Each path is a new rotation, seen through one point. The rows after it are directions, each followed by how far the rotation turns it, in degrees each step (0 if it stays put).
Each turn is a multiple of 5 degrees from 10 to 175, or 0.
Each row of a path follows its step; steps can be skipped.
Path 1:
step 0: [-15  32  20   9  39  -7  15  -9  -5 -14  16 -20   5  12   9  12 -21 -37
  24   4  -7  -6   6  -8   2 -45 -26   6 -16 -24  12  12  -2 -22   3   2
  19  -8  13  41  15  22  -7 -30  -3  -6  19  -6  14  -4  44   8   9 -22
   2 -23   9 -16  41  -4  22 -18  -6  18  32  -7 -22 -43 -18  -6]
step 1: [ -8 -19   4   2   4  10 -10   8   7  35  -4   4 -14  27  47  -5   2 -10
   9 -11   2   2  17   2  20 -12 -21 -12  13  -7  -1  33  24 -10  -6 -34
 -16 -10  -3  15 -23 -40   6 -13 -10 -40  31  21  26  35  -1   3 -21 -10
  25  17 -19  10  19  -6 -11 -30 -31  15  28  -9 -33 -10  -9 -39]
step 2: [-26  24  26  -3   8  12  -2 -29 -16 -36   0   9  30  43  17 -13  21 -18
  -1   5 -10  13  11   4 -16  10 -13 -19   4  17  -9  15  -8 -17 -21  23
  11   8  21  -3 -20  10   3  -3 -19 -40   3   4  18  -2 -12   2  13 -64
 -17  24 -25 -23  38   2  21 -23  -9 -17  13  26  -1   6   2 -25]
step 3: [-20  -6  57   1  16 -21  11 -38  29  11   8 -21 -24  -1 -10  10   6   8
   6 -12 -22 -27 -15 -13  33 -11   6 -14  13  23 -17  32 -15  22  15   8
 -10  36  18  22  -2 -18 -17  -8  -5 -39  25  10  24   3  15   8 -10   3
  -3  34  12 -32   0  -7 -10 -51  13 -10  14   6  -1  -3  10   1]
step 12: [ -8 -17  27 -24   5  28   6 -10   4  -5 -13 -25  26  33  30  10 -31   9
  10 -24 -14   6  36  19  23 -33 -22   9  -9   5  -6  37 -12   1 -34 -33
  18  -4   8  46   1   2  -7 -22  -8 -33  -3  30  22  21 -13   3 -17 -24
   2 -22   2  31   8   9   1  27 -11  -2  -1 -13  -8 -18 -14  -4]
step 16: [-10  20  33 -16   7  16  18  21 -25   5 -11 -12  -3  -7  22  11   5   0
  42  19 -38 -46  15   0   8  10 -11  32   0  -6 -31  26 -10 -11 -24 -13
  -8  -3 -12  30  22  -7  -6   4 -10  -3  24  15   6 -26 -10   3 -14  25
 -17 -19 -10  -6  46  12  28 -43   0  -1  21  27 -28  -3  -5 -13]
step 19: [-10   2  14  -1  -2   9  -9  -7  16   7  13 -18 -20  33   3  25 -18 -38
 -30  -6   0  -5   8   0  17 -24 -10 -11 -17   0  -5  18  -5   1  21  -1
  -5  13   2  32 -10  -7  -2 -32  30 -31  21 -10 -24  30  27  -2  -5 -17
   0   9 -22 -10  30   3   4 -45 -18  -8  -9  41 -50   1 -36 -32]
step 21: [ -1  32  33   7   7   1  22   3   5  11 -31 -26 -25  -7  25 -16  10  -9
  13 -19  -8 -20 -12  -2   2  -6 -27  -1  -1  -6 -15  16   0   5   9 -26
  -9  20  32 -15 -27 -18 -14  -2 -12 -45 -27  -2  31  -1 -15  19  38 -16
   2  31 -21 -24  13  -1  22 -54 -24   8  26  15  -2 -13  -5 -18]
Directions:
[ -1  -1   0   6  -3  -6  -9   6   1  -7   0  -3  -4   5  -3   3  -3   2
   5  -2   6 -10   9  -4   2  -3   7 -12  -2   0   4  -3   1   0  -8   5
  -6  -5  -6   1   2  -6  -1   5   1  -1   2   6   1  -3  -2  -3   4  -4
  -2  -5   4  -1   9  -8  11  -8  -3   8   1  -1  -1   0  -5  -1]	20
[  4   3  -1  -6  -4   9   7   0   1  -6   2 -11  -3 -10   3  -1  -8   0
   4  -3  -3   6   1   3   1  -2   3  -5   7   0   6   4  10   3  -5  -4
  -3   4  -2   8   7   5   2   5   1   1  -5  -5   4   1   6  -6  -7   3
   2   0  10  -4   6  -6  -1   3   0   1   5  12  -1   5  -2   1]	90
[ -4   2   3   0 -12   1  -6  -3  -2   8   3   1   4  -6  -3   7  -1  -2
   4   1  -2   4  -6  -5   1   1  -7  -2  -7 -13   1   5   5  -7  -3  -2
  12   5  -3  -1  -1  -2   3   2  10  -3  11   3  -1  -4  -3  -3   5  -1
   1  -3  -2  -4   2  -1   4   2   7  -2  11   0  -5   5   2  -5]	20
[ -1   9   6  13  -8   1   1  -4  -7  -2  -2  -2   3  -3   5   2  -2   4
   8  -7   4  -5  -4  -5   2  -4  -1   1  -3   6  -1  -3   6   8  -1  -8
   0  -4   7   0  -6  -1   3   5   6  -1   3   5   5   4   4   2   1  10
   6   5   3   7  -6   6  -2   5 -10  -1  -1  -6   2  -3  -6  -3]	125
[  7  -1  -4  -1   2  -6   2  -2  -1   2   7   1  -3 -11  11   1   5 -12
   5  -2   5   1  10  -4   6   4  -2   5   3  -3  -5  -5   2  -6   3  -3
  -1   2   4  -5   0  -6  -2  -1  -1  -5  -3   5   1  -1   2 -11   2  -5
   3   0   3  -1  -5  -8   3   6  -3   6  -7   0   7   0   8 -10]	110
[ 10   1   1   2  -7  -6   5   8  -2   3  -7   3   1  -4   1   0   1   1
   5  -3  -8  -3  -5   1   0   5  -1  -7   6  -5  -5   4 -17   3  -2   4
  -5   6   3  -1   1 -10   2   3  -1   1  -3  -1  -1  -3   6  -1   2   4
  -8   6   6  -3   4   7   6   3   3  -8   1   2   8  -1   1   1]	60
Path 2:
step 1: [-20 -13  21 -24  15   2  12  47 -25  20  21 -13  16  11 -23  22  -8  11
  29 -11  28  29  -3 -17  12  35  12  25   9  -8  -8  31  10  -3 -14   7
  10 -43 -24  20   4   9 -19  -1  17 -13 -20 -10  -5   1 -14  10  15  19
   0 -24   8   0  -9  25  -1   1 -41 -32 -46  17  24  -3  12   4]
step 3: [ 25  11 -38  39  -1  -3 -39 -26  -5 -30  -9  27  30 -10 -25  40  -6  14
   1 -40 -18   6  -8  11 -12 -31 -13  31 -17  -9 -24  17  -4  -1   8  -8
  20  -8 -40  -4   5  21  18 -26  -2  -3 -24  14  18 -12 -15  -7  -4   0
  -2  14  -9   4 -25 -11  -9 -25  10  19  14  -8  20  25  25  19]
step 4: [-17 -14  11 -26 -41  26   2  31  -3  35  -5  22   2  -7 -72 -37 -22 -25
  19 -13  14  -1   4  -1  -9   9  25  -9 -18  23  -2  11  -8  25  29   8
  27  -2 -24 -27 -15 -17   1 -14 -13   5  -6  -3   3  15   9 -21   6  -9
   5  -8   4 -27  11 -16  31 -18 -15  -3  -6 -29  22   2  11 -14]
step 5: [ -3   6  20  -7  16  29   2 -39   9  22   4 -42   0  38   6  -1 -25   9
 -15   0  12 -23   4  -3  15  22  14  29 -24  16  -7   7   7  25 -41  -4
  24   0  20  28  16   4 -32  13   7 -19   8  16  20  22 -14 -15  38 -32
 -22  -3  11  -6 -22   4  -1  -6   5  -6 -28   0 -31   7  46 -10]
step 6: [-30 -15  -8  -7  27   3 -22 -19 -45 -22   9   3  13  -5 -25  18  14 -21
  -9 -10  34   6  -7  14 -16   7   5   8  -2 -18   5 -10  12  -4 -20  15
 -25 -48 -27   3  23   8  -2  18 -22 -10   1  -5   6 -18 -30   1   1   8
  31  24 -20 -39  -7  -2 -49 -29   0  24  -7  38  -5 -17 -17  -7]
step 8: [ 11  -7  -6 -19  10  18   3  17   7  18 -24  22  23  30 -12  12 -38  14
  13 -19 -16 -30 -26  11 -15  35 -36   6  -6 -43  -8  12 -13   0   9 -19
   0  -2 -11  25 -14  14   8 -17 -17 -25  -1  27  -8  18 -37  -6 -10 -25
   0  24  43  15   9 -25  25   3 -11  -6 -30 -11  22  -5  35  -6]
step 9: [  2   0  17   7  20  17  -5 -22  -5 -17  18  14   6  37 -19  -1   9  17
  16   1  34  33   0 -37  18 -21   7 -11   5  39   6  -6  16  29  30  -5
  23 -46 -12   0  -8   7  -3 -14  -5 -29 -29  27   0  21  18 -17  28   9
   5  -1  -4  -2 -23 -24 -32 -40  -7 -22 -24  -8  20 -17   7 -17]
step 16: [-12  20  19 -43  10  20  -7  -8  -4  -3 -46  18   5  11  -9  12  18 -13
 -18   3  27  21 -13  18 -17  20 -10  17  -8  -4 -23  -5   3  23  18 -12
  22  16 -18   2   7 -15 -11  18  12 -36  -8  -4  -5  25  -5 -11  12  10
  -5  12   1 -53  19   0  21 -11 -29 -27 -17  14  13 -15  64  -1]
Directions:
[ -8  -2  -8   3  -3  -4  -6   6   0   1 -12   1  -1 -12   2  -4  -6  -4
  -2  -2  -3  -7  -1   9   0  -2  -3   0  -7  -4  12  -1  -1   7   3  -1
   5  -5   3  -7   2   6  -2  -5  -2  -5   3   5   4   5   2   4  -6   9
   0  -9   1   6  -4   3   2   0  -1  -2   5   1   3   7   1  -1]	95
[  8   9  -1   0  -6  -4   0   2   1   1   2   2   8  -3  -9   0  -2  -5
   9   1  -3  -1   8  -9  -5  -8   3   1  -9   7  -2   0   3  -5  -9   1
   4  -3   4   3   3   1   3  -4   1   8  -2  -3   5   1   2   9   1  -5
 -10  -7  -4  -2  -3   2   0  -3  -4   7   8  -4   2   5   5  -4]	45
[ -6   1   7 -10  -3   1  -1   1  -2   8   4   6   6  -3  -2   3  -3  -1
  -4  -2   0  -4   1  -2  -2  -4  -7   2   7   4  12   9   1   1   1  10
  -7   0   6   4   1   0   8  -3  -3  -7  -6   1   3  -6  -2   3  -3   7
   5   1  -6  -5  10  -6   0  -6  -4  -3   4  -7  -6  -5  -2  -3]	155
[  4  -6   2   0  -5  -2 -10   3  -3  -6  10   7  -1  -5  -5  -1   1   6
  -4  -7   3  -8  -2   5  -1   6  -5   4   2  -3  -4   2  -2  -4   3   1
  -4   4   2 -12  -6   3   1   4   4   5   0  -7   6  -1   3  -5  -8  -5
  -7  -4   3  -2  -8  -7  -5   3   2   0  12  -3  -1  -4   1   5]	95
[ -5   3   4   8  -5  -7   6  -3  -3   3  -4  -4   2   1 -10   7   4   7
   0   5   1   0   6   8 -11  -3  -5 -11  -1   3   1   7  -5  -2   2   1
   2   4  -2   4  -3   2   0  -1   4  -5   5  -5   3  -7  -1   0   0   5
  -3   2   3   0  -6  -4 -10   2   7   2  -3  12  -5   7  -6  -3]	90
[ -8  -4  -5 -11 -12  -5  -3  -3   2  -8   6  -4   0   1  -4  -8  -4   6
   0  -4  -8   4   3  -8   5   1  -4  -5   7   5  -3   1   1   4   2   1
  -2  -3   3   3  -7  -2  -8   0  -1  -6   6   1  -5   0  -9   0   3  -3
   3 -10   2   2  -2   3  -5   2   6   2  -3   1   3   1  10  -7]	85
